-3 21 22 -7 36 -21 22 -9 -16 -14 -32 -9 -9
18 -27 -20 -28 24 -1 -11 -30 2 -39 -4 -17 24
2 -63 26 71 3 0 -37 -16 -42 31 17 50 42
-18 37 -21 24 35 -6 16 47 -18 -26 19 15 -10
-10 -31 -5 8 9 -26 15 -4 -18 5 14 -5 3
21 7 -2 -7 -10 7 3 -13 -19 12 24 -10 -11
|
21 -10 -18 2 18 -3
7 -31 37 -63 -27 21
-2 -5 -21 26 -20 22
-7 8 24 71 -28 -7
-10 9 35 3 24 36
7 -26 -6 0 -1 -21
3 15 16 -37 -11 22
-13 -4 47 -16 -30 -9
-19 -18 -18 -42 2 -16
12 5 -26 31 -39 -14
24 14 19 17 -4 -32
-10 -5 15 50 -17 -9
-11 3 -10 42 24 -9

-10 31 -21
-17 16 -27
-13 11 8
-71 0 -58
-12 35 -5
15 24 11
|
15 -12 -71 -13 -17 -10
24 35 0 11 16 31
11 -5 -58 8 -27 -21

57 69 -26 54 24
19 -55 11 11 -20
|
19 57
-55 69
11 -26
11 54
-20 24

-15 -15
-46 -10
-9 6
-78 -30
4 15
-54 45
8 -14
12 -28
|
12 8 -54 4 -78 -9 -46 -15
-28 -14 45 15 -30 6 -10 -15

78 17 -7 -19 -4 57 39
-54 -26 15 17 14 -47 -26
70 40 -16 -30 -11 59 32
34 -24 -12 1 -14 22 18
8 -3 -21 -9 -23 10 3
-3 -29 -18 23 -25 -1 2
12 -11 -1 -15 1 2 5
-30 27 2 -20 7 -16 -20
-66 -11 9 18 6 -49 -31
54 27 -5 -28 2 40 23
21 -31 -5 34 -13 12 13
|
21 54 -66 -30 12 -3 8 34 70 -54 78
-31 27 -11 27 -11 -29 -3 -24 40 -26 17
-5 -5 9 2 -1 -18 -21 -12 -16 15 -7
34 -28 18 -20 -15 23 -9 1 -30 17 -19
-13 2 6 7 1 -25 -23 -14 -11 14 -4
12 40 -49 -16 2 -1 10 22 59 -47 57
13 23 -31 -20 5 2 3 18 32 -26 39

-60 -54 22 42
-14 23 -19 69
46 -31 -27 25
-58 38 28 14
-21 -32 -27 -57
|
-21 -58 46 -14 -60
-32 38 -31 23 -54
-27 28 -27 -19 22
-57 14 25 69 42

-12 45 24
-21 8 20
-44 -1 42
-24 63 66
-41 59 66
-16 -13 15
-27 10 33
-29 57 75
-32 7 61
-34 -13 15
-44 -2 43
-22 50 63
|
-22 -44 -34 -32 -29 -27 -16 -41 -24 -44 -21 -12
50 -2 -13 7 57 10 -13 59 63 -1 8 45
63 43 15 61 75 33 15 66 66 42 20 24
---
-67 -5 50 -33 -29
-49 -20 18 -35 7
31 -26 -63 4 62
-69 -10 36 -31 -31
|
-20 18
-26 -63

23 29 40
-15 0 73
-33 10 70
-35 33 56
4 27 76
|
0 73
10 70

-12 37 75 51
45 2 -46 45
3 -19 -12 -6
41 51 68 -76
|
2 -46
-19 -12

32 -19 36
62 -27 54
-6 3 14
-17 7 19
-5 28 -51
|
-27 54
3 14

-50 -11 46 30 -1
-18 -32 28 -5 -37
-35 -29 62 15 -13
-16 37 -62 29 35
42 -3 -22 -44 -1
|
-32 28
-29 62

3 -28 5 35
63 10 41 3
-62 -40 -25 -34
-19 10 -11 -4
|
10 41
-40 -25

31 32 76
35 -10 -9
-7 -37 -11
-2 42 -10
|
-10 -9
-37 -11

33 -12 -27 58
35 -12 -21 60
34 -10 -26 59
|
-12 -21
-10 -26

-37 -1 27
38 37 46
17 17 63
-4 35 48
31 10 -39
|
37 46
17 63
---
-11 28 -34
-36 16 51
61 -57 21
|
-11 28
-36 16

16 8 56
2 10 37
-3 -3 22
-11 -2 -66
-4 -8 0
|
16 8
2 10

3 22
74 -30
-28 55
|
3 22
74 -30

67 -16 -12
-59 10 -1
|
67 -16
-59 10

-34 -34 -33 67
-19 -46 -39 66
|
-34 -34
-19 -46

55 71 56
23 -18 14
14 44 -29
-15 -45 3
-1 17 -39
|
55 71
23 -18
